50 stands for zero in the data rows.
Some points, one per row:
[42 41 45 49 51 59 53 49 47 62 33 66 44 41]
[83 42 69 58 26 66 42 7 17 50 0 56 59 41]
[57 50 77 76 12 64 41 0 0 49 0 50 34 19]
[31 74 11 14 84 53 73 99 99 42 99 34 73 79]
[12 55 40 47 56 49 68 99 70 47 85 31 33 59]
[79 51 60 59 36 68 51 0 17 52 0 45 63 27]
[58 39 58 60 37 22 45 41 19 32 10 51 44 41]
[51 38 73 59 29 64 41 5 35 68 0 61 51 38]
[0 56 17 40 72 38 73 99 92 33 99 50 37 63]
[8 41 18 37 85 49 62 95 82 66 88 48 49 55]
[67 43 62 61 28 56 31 0 8 54 1 62 46 40]
[34 58 55 67 43 48 58 50 35 47 34 39 33 46]
[89 56 79 74 24 59 46 0 16 51 0 74 72 27]
[87 55 76 42 45 58 58 49 49 35 4 93 66 36]
[19 35 18 40 80 43 65 99 95 47 99 51 50 82]
[68 45 67 71 47 57 34 34 44 41 27 48 44 52]
[65 50 25 45 68 53 60 73 76 50 55 26 43 73]
[75 46 83 54 37 64 24 24 28 45 18 63 50 20]
Here are 31 more points, each followed by its number:
[94 55 67 56 38 69 40 0 22 40 0 64 72 12] 0
[52 54 27 48 69 52 55 74 74 45 92 31 64 50] 1
[76 39 56 56 37 68 44 9 33 48 19 51 63 35] 2
[54 72 19 24 81 60 65 86 95 49 99 45 69 45] 3
[67 61 51 54 64 43 50 33 55 53 53 47 83 51] 4
[82 48 90 60 32 66 23 4 34 47 0 58 49 31] 5
[19 48 31 54 81 53 41 99 71 48 99 47 59 52] 6
[61 45 67 55 17 56 48 0 4 47 0 77 56 41] 7
[46 44 70 75 30 58 38 16 39 52 20 44 33 44] 8
[70 44 88 58 33 46 42 1 0 74 3 66 46 50] 9
[51 43 51 38 66 42 60 73 37 63 67 54 45 55] 10
[44 38 32 48 50 50 62 36 54 52 21 59 37 37] 11
[67 52 59 71 39 56 41 9 44 34 0 58 42 36] 12
[42 64 46 18 62 37 59 66 38 58 61 51 52 54] 13
[43 47 41 44 67 43 53 85 59 45 68 51 49 43] 14
[67 28 54 68 21 69 40 0 0 62 0 71 51 16] 15
[25 43 8 43 72 49 79 99 63 45 99 43 58 75] 16
[55 40 61 46 25 54 48 19 14 60 40 49 42 54] 17
[35 49 42 49 45 52 56 45 63 43 61 45 39 58] 18
[92 47 78 71 24 49 44 0 10 43 0 77 69 21] 19
[51 29 68 72 35 62 24 16 2 54 6 77 60 22] 20
[90 65 63 58 28 66 37 0 44 51 1 50 64 33] 21
[40 50 60 60 41 53 48 31 46 48 33 39 32 37] 22
[26 44 20 33 66 40 67 92 57 60 83 41 37 61] 23
[57 53 21 47 72 56 58 91 96 57 80 32 43 76] 24
[48 39 48 54 34 61 41 0 22 58 8 52 45 34] 25
[33 69 27 40 83 37 73 99 83 42 99 48 71 67] 26
[74 49 63 68 33 56 27 0 42 44 9 64 43 32] 27
[33 58 45 52 90 34 53 99 77 67 99 58 62 91] 28
[63 43 46 45 68 55 42 64 68 62 81 69 69 59] 29
[71 59 78 42 51 60 44 38 60 44 15 66 60 40] 30
Which of these numbered points is nearest to each point below, ignoring the direction in which the first points spread most? Its number follows each.
[16 86 38 2 73 17 69 99 92 59 99 19 53 89] > 13
[53 50 14 37 81 48 64 99 99 55 99 25 36 88] > 24
[26 39 8 43 73 45 72 99 61 48 99 54 59 67] > 16
[79 37 73 62 11 61 40 0 17 39 0 63 37 31] > 18
[36 53 30 36 57 44 71 72 56 61 72 45 37 50] > 23
[55 50 59 52 55 57 38 58 50 45 47 59 44 28] > 14
[59 38 56 54 23 54 35 7 0 59 26 54 49 38] > 17
[62 37 43 65 41 65 45 50 29 52 21 48 40 53] > 23
[90 50 81 67 24 57 32 0 27 64 0 43 33 53] > 24
[64 40 76 66 11 55 33 0 14 59 0 75 56 31] > 7
[10 53 26 24 59 41 61 99 56 56 99 29 37 80] > 17
[25 43 19 34 66 50 61 72 66 51 79 71 51 44] > 15
[75 61 82 59 37 57 22 5 26 48 6 56 52 27] > 5
[18 44 32 35 60 41 59 83 70 48 99 59 50 64] > 7
[66 65 37 36 69 60 51 55 65 47 70 38 67 48] > 3
[64 49 42 51 62 59 53 61 62 50 78 43 58 51] > 1
